Named moves (each a turn or a mirror), then the moves between two rows, first move first; the first pair answered
Vavo:
[.09, -.05, -.01, -.19, .52, .20, -.30, -.15, .10, .01, -.22, -.06, .14, -.01, -.36, .11, -.05, -.03, -.20, -.10] |-> [-.09, -.12, -.04, -.14, .30, .20, .01, -.18, .44, .29, -.21, .39, .18, -.04, -.16, .05, -.14, -.08, -.07, -.05]
[-.14, -.11, -.01, -.01, -.33, -.44, -.26, -.09, .14, -.10, .05, .14, .24, -.19, .20, -.06, -.07, .03, .12, .06] |-> [-.07, -.10, .00, -.04, -.21, -.44, -.46, -.03, -.05, -.25, .02, -.13, .26, -.17, .11, -.04, -.02, .07, .09, -.01]
[.07, .00, -.02, -.20, .51, .30, .28, -.16, .22, .43, -.30, -.12, -.05, .07, -.20, .19, .03, -.15, -.02, -.10] |-> [.07, -.01, -.03, -.23, .51, .29, .23, -.13, .17, .42, -.34, -.17, -.05, .07, -.24, .18, .04, -.16, -.07, -.07]
[-.07, -.01, -.01, .02, -.24, -.13, -.32, .00, -.26, -.42, .18, .03, .15, -.29, .24, -.23, .02, -.02, .15, .05] |-> [-.12, -.01, -.06, .03, -.33, -.14, -.20, -.05, -.06, -.31, .22, .18, .12, -.28, .28, -.28, -.04, -.05, .21, .07]
getob:
[-.04, .20, -.30, .07, .00, -.14, -.30, -.24, -.06, -.20, .19, -.40, -.07, -.20, .08, .12, -.26, .15, -.11, -.33] |-> [-.02, .20, -.26, .01, .17, -.05, -.26, -.34, .00, -.06, .14, -.46, -.04, -.18, .02, .17, -.25, .12, -.14, -.33]
[.04, .03, .04, .04, .10, .09, .19, .12, -.07, .04, -.05, -.09, -.09, .07, -.03, .01, .04, -.03, -.13, -.07] |-> [.05, .06, .00, .10, -.07, .01, .16, .11, -.10, -.08, .07, -.07, -.10, .06, .01, -.06, .02, -.01, -.11, -.04]
[-.03, -.04, -.17, -.18, .30, .17, -.06, -.11, -.20, .17, -.14, -.19, .07, -.02, -.08, -.06, -.11, .10, -.09, -.12] |-> [-.11, .01, -.21, -.09, -.19, -.11, -.16, .12, -.30, -.20, .09, -.13, -.07, -.09, .10, -.25, -.13, .06, .02, -.10]
vope:
[-.04, -.15, .05, .14, -.32, -.34, -.19, .19, -.04, -.24, .23, .11, -.11, -.13, .22, -.07, -.07, -.13, .08, -.07] |-> [.09, -.07, .03, .14, .11, .28, .51, .20, -.05, .10, .13, -.04, -.33, .16, .02, .05, .11, -.19, -.03, -.05]
[-.05, .04, .03, .04, -.34, -.21, .04, .18, -.15, -.22, .28, .14, -.04, -.08, .22, -.11, .00, .05, .09, -.01] |-> [.09, .11, .02, .01, .20, .27, .41, .10, -.14, .08, .02, -.06, -.13, .19, -.01, .11, .12, .01, -.03, -.01]
[-.08, .01, -.01, -.06, .30, .25, .19, -.07, .02, .13, -.15, .07, -.02, .07, .00, -.02, -.09, -.01, -.12, -.06] |-> [-.18, -.08, -.06, -.06, .09, -.09, -.26, -.10, .06, -.02, -.13, .12, .21, -.17, .04, -.01, -.19, .04, -.06, -.10]
Pairs:
Between the rows of a pair lie 2 to 3 moves.
[.13, .15, -.01, .13, .13, .07, -.17, -.41, -.22, -.03, -.40, -.08, .14, -.20, -.14, .16, -.03, .15, .03, .15] |-> [.16, .17, -.01, .11, .21, .19, .02, -.29, -.31, -.03, -.40, -.16, -.04, -.06, -.20, .14, .01, .14, .01, .16] | getob vope vope
[.13, -.19, .13, -.13, .23, -.16, -.64, -.05, -.16, -.22, -.02, -.29, .08, -.16, -.04, .06, .06, .11, -.33, -.09] |-> [.25, -.12, .17, -.06, .41, .10, -.31, -.02, -.23, -.14, -.06, -.42, -.11, -.01, -.17, .16, .17, .04, -.38, -.12] | Vavo vope Vavo
[.21, .12, -.07, -.05, .10, .18, .11, .19, -.15, -.02, -.01, -.22, -.16, .20, -.12, .01, .12, .02, -.14, -.02] |-> [.04, .11, -.08, -.01, -.37, -.17, .06, .23, .03, -.16, .11, .13, -.12, .03, .16, -.12, .00, .03, .02, .06] | vope vope Vavo
[-.17, .19, .04, .10, -.42, -.17, .36, .07, .16, .13, -.02, .33, .00, -.10, .15, -.04, .05, -.06, .15, .31] |-> [-.18, .16, .00, .06, -.16, -.01, .45, -.05, .24, .32, -.14, .30, .07, -.02, .10, .05, .07, -.08, .12, .29] | Vavo getob Vavo
[-.08, .13, .09, -.06, .12, .19, .30, .05, .11, .36, -.04, .29, .08, .02, -.07, .11, -.06, .02, .08, -.12] |-> [-.11, .13, .13, -.11, .11, .03, .08, -.01, .18, .35, -.03, .34, .25, -.07, -.08, .11, -.12, .07, .07, -.11] | vope vope getob
[.10, .00, -.06, -.06, -.03, -.30, -.41, -.08, -.25, -.33, .02, -.17, .06, -.15, -.14, .16, -.05, .13, -.08, -.07] |-> [.16, .13, -.06, .03, -.20, -.06, .17, .17, -.37, -.36, .13, -.14, -.27, .08, -.14, .03, .08, .04, -.13, -.04] | vope vope getob
[-.12, -.14, -.07, -.18, -.19, -.41, -.34, -.08, .25, -.04, .01, .29, .33, -.21, .19, -.11, -.18, .08, .29, -.08] |-> [.07, -.08, -.04, -.23, .53, .26, .21, -.20, .23, .39, -.26, .06, .20, .14, -.11, .12, .03, .02, .08, -.11] | vope vope
[.23, .09, .15, .17, .37, .15, -.10, .23, -.30, -.32, .07, -.27, -.22, .36, -.12, -.02, .09, .04, -.30, .01] |-> [-.04, .04, .05, .23, -.38, -.37, -.23, .19, .10, -.30, .23, .35, -.01, .04, .30, -.22, -.14, .03, .01, .08] | Vavo vope getob
[.06, -.01, .17, .15, -.01, -.03, .04, .07, -.23, -.31, .13, -.08, -.26, -.01, -.13, -.14, .17, .12, -.20, .00] |-> [.00, -.14, .13, .13, .04, -.24, -.35, -.25, .09, -.09, .01, .13, .09, -.24, -.06, -.05, .05, .17, -.09, .01] | Vavo vope vope
[.00, .07, -.05, -.03, .24, -.05, -.24, .09, -.13, -.10, -.18, -.24, .01, .12, -.09, .06, .07, .02, -.05, -.05] |-> [-.16, .07, -.11, .03, -.26, -.23, -.01, .22, .05, -.08, .03, .16, -.05, .06, .14, -.13, -.03, -.04, .11, .03] | vope Vavo
[.08, .11, -.02, .01, .19, -.04, -.18, -.01, -.23, -.13, -.05, -.30, -.10, .02, -.12, .03, .02, .05, -.12, -.02] |-> [.07, .11, -.02, -.02, .31, .09, .02, .00, -.20, -.05, -.06, -.30, -.10, .10, -.13, .06, .07, -.01, -.12, -.05] | getob vope getob
[.17, .09, .04, .04, -.13, -.07, -.27, .26, -.32, -.48, .09, -.31, -.16, -.05, .02, -.04, .07, .07, -.10, -.07] |-> [.26, .08, .02, .06, .22, .25, .04, .20, -.28, -.20, -.09, -.38, -.24, .17, -.10, .06, .20, .07, -.16, -.06] | vope getob
[-.03, -.02, -.03, .02, -.37, -.04, .45, .10, .08, .16, .21, .25, -.20, .12, .11, -.17, .04, -.10, .04, .08] |-> [.17, -.04, .03, -.09, .29, .18, .06, -.04, -.26, .13, -.08, -.38, -.12, .23, -.24, .08, .15, .02, -.18, -.02] | getob Vavo
[-.07, .30, .05, -.11, -.31, -.20, .10, .17, .01, -.17, .14, .13, .06, -.25, -.02, -.11, .06, -.10, -.11, -.02] |-> [.02, .20, .09, -.22, .21, -.01, -.16, .02, -.10, -.06, -.08, -.19, .16, -.20, -.24, .14, .13, -.07, -.23, -.09] | Vavo vope vope
[-.11, .05, -.07, .03, -.29, -.14, .18, .06, .15, -.02, -.03, .29, -.06, .00, .15, -.10, -.06, .07, .02, .07] |-> [.06, .07, -.04, -.06, .31, .15, .06, .00, -.02, .05, -.19, -.12, -.05, .20, -.15, .08, .08, .11, -.13, .01] | vope Vavo
[.17, .02, -.03, .02, -.09, -.15, -.21, .23, -.34, -.46, .13, -.37, -.15, -.02, -.02, -.13, -.03, .05, .03, -.08] |-> [.28, .06, -.01, .06, .28, .26, .17, .17, -.31, -.22, -.02, -.46, -.23, .18, -.16, -.08, .09, .05, -.03, -.08] | vope getob
[.22, .06, .05, .06, .18, -.01, -.22, .15, -.33, -.30, .08, -.42, -.11, .16, -.19, .06, .12, .07, -.15, -.03] |-> [.12, -.04, .04, -.06, .57, .21, -.12, -.15, .01, .26, -.20, -.21, .14, .14, -.21, .25, .08, .08, -.13, -.03] | Vavo vope Vavo
[-.03, .04, .02, -.11, .14, .36, .04, -.31, .44, .52, -.31, .17, .13, .03, -.20, -.07, -.14, -.06, -.10, -.06] |-> [.07, .13, .04, -.01, -.38, -.12, -.50, .14, -.15, -.41, .05, -.30, -.11, -.09, -.24, -.33, -.07, -.01, -.13, -.11] | getob Vavo
[-.03, .05, -.06, -.01, -.30, -.05, .15, .12, -.11, -.10, .16, .04, -.09, .04, .10, -.07, .04, -.04, .10, -.01] |-> [.05, .07, -.01, .00, -.05, .06, .13, .15, -.26, -.18, .11, -.19, -.10, .14, -.06, -.02, .12, -.03, .01, -.04] | Vavo vope getob
[-.24, -.23, -.13, -.15, -.01, -.14, -.30, -.22, .25, .29, -.10, .22, .19, -.03, .26, .09, -.21, .05, .04, .24] |-> [-.15, -.21, -.09, -.08, .20, .29, .24, -.18, .21, .49, -.15, .19, -.03, .15, .19, .11, -.04, .00, -.01, .25] | vope vope
[.19, .04, -.02, .20, -.41, -.11, -.13, .12, .10, -.22, .05, -.04, -.22, .03, -.01, -.25, .05, .08, .06, .11] |-> [.14, .00, -.03, .19, -.43, -.13, -.04, .07, .22, -.04, .07, .10, -.23, .03, .05, -.20, .00, .07, .09, .13] | getob Vavo getob
[.10, -.18, .05, .13, .05, -.23, -.13, -.17, .08, .17, .01, .01, .29, -.08, .13, .15, -.15, .08, .11, -.13] |-> [.26, -.10, .05, .18, .28, .07, .14, -.02, -.12, .17, -.01, -.22, .12, .13, -.04, .13, .04, .03, -.03, -.11] | vope vope Vavo
[.06, -.11, .01, .22, -.63, -.32, -.28, .42, .12, -.48, .32, .18, -.23, -.23, .12, -.09, .13, -.04, .29, .00] |-> [.25, -.26, .03, -.03, .69, .36, -.23, -.13, .26, .35, -.30, -.22, .10, .06, -.39, .42, .26, .02, .03, -.05] | Vavo getob
[-.16, -.02, -.18, -.02, -.12, -.06, .10, .06, .27, .16, -.06, .61, .02, -.10, .20, -.06, -.04, -.21, .11, .02] |-> [-.13, -.04, -.14, .06, -.24, -.08, .16, .15, .17, .05, -.01, .55, -.06, -.05, .20, -.11, -.01, -.23, .11, .05] | vope getob
[-.18, .06, -.20, -.16, -.27, -.47, -.28, -.36, .48, .32, -.03, .47, .40, -.25, .38, .04, -.24, .13, .23, .01] |-> [-.09, .08, -.19, -.24, .30, .01, .10, -.48, .53, .69, -.30, .32, .41, -.02, .19, .26, -.08, .11, .06, .04] | vope getob vope
[.03, .25, -.03, .17, -.19, -.11, .34, .26, -.18, .10, .09, .13, -.31, .25, -.06, -.16, .09, -.33, .08, .19] |-> [-.11, .14, -.03, .08, -.02, -.05, .31, -.01, .15, .49, -.12, .35, -.08, .18, -.01, .02, .00, -.33, .13, .19] | Vavo vope Vavo
[-.02, -.03, -.02, .01, -.22, -.23, -.37, -.01, -.06, -.23, .02, -.05, .09, -.10, .05, -.06, -.14, -.02, -.03, .00] |-> [.04, .04, -.01, .09, -.28, -.11, -.06, .17, -.17, -.33, .12, -.12, -.13, .04, .02, -.12, -.06, -.06, -.07, -.02] | vope vope getob
[-.12, -.08, .04, -.02, -.17, -.16, -.12, -.16, .17, .09, -.01, .25, .12, -.11, .16, .01, -.17, -.02, .09, .04] |-> [.04, -.14, .05, -.07, .30, .16, -.09, -.23, .01, .18, -.15, -.12, .12, .07, -.12, .14, -.09, .01, -.07, -.03] | vope vope Vavo
[.12, -.07, .08, -.08, .27, -.02, -.30, -.24, -.18, -.11, -.12, -.30, .12, .00, -.13, .19, .00, .10, -.13, -.08] |-> [.07, .10, .09, .10, -.18, .04, .22, .17, -.30, -.32, .15, -.15, -.23, .12, .07, -.05, .06, -.04, -.12, .00] | getob vope
[.06, -.15, .08, -.19, -.11, -.15, -.56, -.03, -.04, -.12, .09, .00, .34, -.36, .10, .17, -.07, .11, -.11, -.06] |-> [-.02, -.05, .10, -.09, -.37, .19, .49, .24, .07, .09, .24, .35, -.04, -.12, .30, .02, .01, -.04, -.04, .12] | Vavo vope
[-.10, -.03, -.05, .11, -.36, -.27, .08, .10, .06, -.15, .16, .31, -.09, -.18, .38, -.17, -.09, .02, .18, -.02] |-> [.05, -.11, -.01, -.11, .59, .20, -.04, -.24, .00, .22, -.25, -.17, .05, -.01, -.08, .16, .07, .08, -.06, -.09] | getob Vavo
[.00, .09, -.02, .08, -.16, -.08, .06, .29, -.08, -.31, .13, -.27, -.37, -.07, -.26, -.19, .02, .10, -.17, .05] |-> [-.10, .03, .02, .03, .07, .18, .48, .06, .33, .24, -.10, .14, -.25, -.02, -.22, -.06, -.03, .01, -.10, .10] | getob Vavo
[-.13, -.08, .00, -.13, .39, .35, .28, -.35, .16, .50, -.18, .35, -.02, .06, -.11, .17, .07, -.04, -.03, .01] |-> [-.01, .06, -.02, .02, -.21, -.19, -.36, .19, -.51, -.54, .24, -.17, -.29, -.07, -.10, -.18, .11, -.01, -.10, -.07] | getob Vavo
[.27, -.09, -.10, -.18, .09, .01, -.18, .32, -.22, -.32, .07, -.11, .12, -.11, -.05, -.13, .05, .00, -.05, .11] |-> [.15, -.13, -.05, -.23, .19, .23, .24, .11, .21, .21, -.09, .33, .21, -.10, .05, -.06, .00, -.08, .01, .18] | Vavo getob
